Families of rows that turns and mirrors carry onto each other, the same ones carrying the whole set onto itself: the rest of each named row's family, in list order:
3 families of 5 rows:
S: [ 0.00  0.40  1.27 -1.26 -0.39  2.20 -1.07 -0.34 -0.77]
Z: [ 1.02 -0.95  0.56 -2.34 -1.44  3.77 -0.68  0.04 -0.53]
T: [ 3.59  1.43 -2.51 -1.30 -4.38  0.36  0.78 -1.37  0.98]
R: [ 1.79  0.45 -0.11 -2.71 -0.44  2.50 -0.60  0.65 -1.96]
A: [ 3.56  3.85  1.27 -3.09 -2.07  1.06  1.30  1.93  0.78]
Q: [ 3.06 -0.58 -1.46 -1.20 -4.43  1.83 -0.38 -1.79 -0.21]
B: [-0.57  3.86  0.38 -1.47 -3.24  0.28 -0.70 -1.45  2.49]
C: [ 3.78  1.54 -1.93 -1.97 -5.44  2.56 -0.03 -0.80  0.16]
P: [ 0.86  2.44 -1.04 -4.48 -2.24  1.43  3.42 -0.35  1.14]
D: [ 0.09  2.19 -1.11 -3.11 -1.52  0.12  2.85 -2.06  1.06]
J: [ 2.87  2.43  2.21 -2.30 -1.83  0.99  1.46  1.77  2.65]
U: [-0.05  1.78  1.47 -0.81 -2.97  0.61 -1.74 -1.20  3.03]
Y: [ 0.80  3.07  1.11 -1.54 -4.05  1.80 -2.79 -1.19  1.81]
K: [ 4.41  2.02  1.39 -2.89 -3.62  1.56  0.67  2.08  1.47]
M: [-0.54  1.16 -0.68 -3.70 -2.29  2.33  2.70 -2.26  1.24]

The rest of the family of Y: T, R, J, M
The rest of the family of S: Q, B, P, K

Families of rows that turns and mirrors carry onto each other, the same ones carrying the whole set onto itself: the rest of each named row's family, in list order:
5 families of 4 rows:
nogap: [ 0.34 -0.51 -0.14 -0.17 -0.52 -0.55  1.34 -0.89  1.30 -2.43  0.05  2.17
  1.35]
Lomit: [ 0.45 -0.20 -1.66 -1.58  0.06  0.35  1.55 -1.25  2.46 -2.18 -0.34  1.43
  0.46]
Tize: [-1.49  1.46 -2.18 -0.62  0.90  1.73 -1.40  2.02 -2.71  1.76  0.70 -0.53
 -2.47]
Fev: [-1.90 -0.22 -0.83 -0.68  0.41  0.34 -2.68  0.65 -2.82  3.23  0.40 -0.32
 -1.49]
risas: [-1.98  1.53 -0.45  0.38  2.06  1.96 -2.61  1.11 -1.51  1.34  1.50 -1.12
 -2.25]
paruv: [-1.97  0.46  0.00  0.63  1.81  1.25 -3.12  0.88 -1.55  2.43  1.67  0.48
 -1.36]
nalun: [-2.08 -0.99 -0.14 -0.01  0.81  0.82 -1.26  1.98 -2.37  3.04 -0.31  0.44
 -1.40]
Sizur: [ 0.11  1.95 -0.42 -1.07  0.65  0.80  0.30 -2.92  1.48 -2.14  0.45  2.06
  0.48]
kinus: [ 1.76  0.54 -0.42 -2.61 -0.61 -0.28  1.17 -1.06  0.66 -2.01 -0.40  2.15
  0.50]
ris: [ 1.24  0.06 -0.11 -1.94 -0.69  0.50  0.59 -1.52  2.09 -1.71  0.78  2.02
  1.08]
vol: [-1.93  1.01 -1.95  1.12  0.91  0.81 -0.44  2.78 -2.33  0.33  0.34 -0.95
 -2.19]
temo: [ 0.72  0.47  0.35 -2.59 -0.73  0.61  0.21 -2.64  1.98 -2.10  0.19 -1.17
  0.36]
boka: [-2.11  0.47 -0.75 -0.32  1.09  1.86 -0.56  2.28 -2.31  1.66 -0.49 -1.73
 -2.54]
Pime: [-0.37  0.80 -1.82 -1.05  0.89  0.74 -1.65  2.93 -2.00  1.26  0.72 -1.61
 -2.80]
falum: [-2.43 -1.11 -0.28  1.00  0.32 -0.92 -2.05  1.04 -2.50  2.25 -0.05 -0.77
 -0.94]
Selom: [-0.37  1.44  0.36 -1.45  0.40  0.21 -0.44 -4.09  1.41 -1.73  0.01  0.42
  0.57]
Dig: [-0.52 -0.94 -0.69 -0.90  0.45 -0.66 -2.79  2.01 -2.07  2.81  0.67 -0.39
 -1.61]
naze: [-0.18 -0.88 -0.61 -2.08 -0.32 -0.52  0.53 -2.91  2.26 -1.60 -0.99 -0.70
  0.56]
bakuf: [-0.34  0.07  0.30 -0.95 -0.60 -0.36  0.86 -2.27  1.15 -3.10 -0.72 -1.81
  0.43]
kug: [ 1.12  0.39  0.42 -3.23 -0.86 -0.61  0.35 -2.59  0.48 -2.04 -1.01 -0.81
  0.10]

The rest of the family of boka: Lomit, nalun, naze
The rest of the family of risas: paruv, Sizur, Selom
The rest of the family of Fev: Tize, ris, temo

